[ 86 117 174 119 141 126  57 194 190  82 216]
The entry just left of 174 is 117
What is the entry just right of 190?
A: 82
What is the fourth-last entry?
A: 194
What is the first entry from the left?
A: 86

grid = -16   -7   75   -9  -69   78  -54   63  -34   18
Which number is the first entry from the left?
Answer: -16
The entry just right of -54: 63
The second entry from the left is -7
The entry just right of -7: 75

x =
 -5  56 -10 -61  -7 -40  17  31  -9
 18  53  -6  42   3   4 -54  23 -41
The entry just right of -5 is 56
The bottom entry of the column that holds the largest entry is 53
The entry in the top-right corner: -9
The entry just right of 53 is -6
The bottom entry of the column that holds the smallest entry? 42
The entry just right of the smallest entry: -7
The entry just left of the smallest entry is -10

arr =
[[-0.042 -0.048 -0.013 -0.064  0.048  0.003 -0.068  0.011  0.003  0.037
  -0.048 -0.084 -0.003 -0.011]
 [-0.061 -0.166 -0.003 -0.154  0.167  0.070 -0.053  0.121  0.052  0.206
  -0.132 -0.189  0.053 -0.015]
 [-0.049 -0.185 -0.007 -0.088  0.127  0.052 -0.051  0.113  0.059  0.174
  -0.150 -0.156  0.069  0.009]
 [-0.053 -0.176 -0.005 -0.121  0.152  0.058 -0.056  0.118  0.058  0.188
  -0.139 -0.175  0.063 -0.002]
 [-0.061 -0.166 -0.003 -0.154  0.167  0.070 -0.051  0.121  0.052  0.206
  -0.133 -0.190  0.053 -0.017]
 [-0.059 -0.048 -0.025 -0.141  0.019  0.043  0.011  0.009 -0.015  0.079
  -0.053 -0.096 -0.014 -0.041]
 [-0.048 -0.186 -0.007 -0.088  0.126  0.051 -0.050  0.112  0.059  0.173
  -0.150 -0.155  0.068  0.009]
 [-0.048 -0.187 -0.010 -0.075  0.109  0.052 -0.042  0.107  0.058  0.168
  -0.152 -0.146  0.069  0.010]
 [-0.063 -0.118 -0.029 -0.107  0.000  0.071  0.018  0.023 -0.007  0.121
  -0.126 -0.091  0.010 -0.028]]
The entry just right of -0.133 -> -0.190
The first entry in reading order? -0.042
The entry just right of 0.168? -0.152
The entry just right of 0.068: 0.009
The entry just left of 0.063? -0.175
The entry just right of -0.064 is 0.048
The entry just left of -0.118? -0.063
The entry just right of 0.051 is -0.050
The entry just left of -0.028? 0.010
The entry just left of -0.176 is -0.053
The entry just right of 0.018? 0.023
The entry just left of -0.025? -0.048
The 2nd smallest entry? -0.189
The entry just right of -0.185? -0.007
The 4th entry in reading order: -0.064
The entry just right of 0.173: -0.150
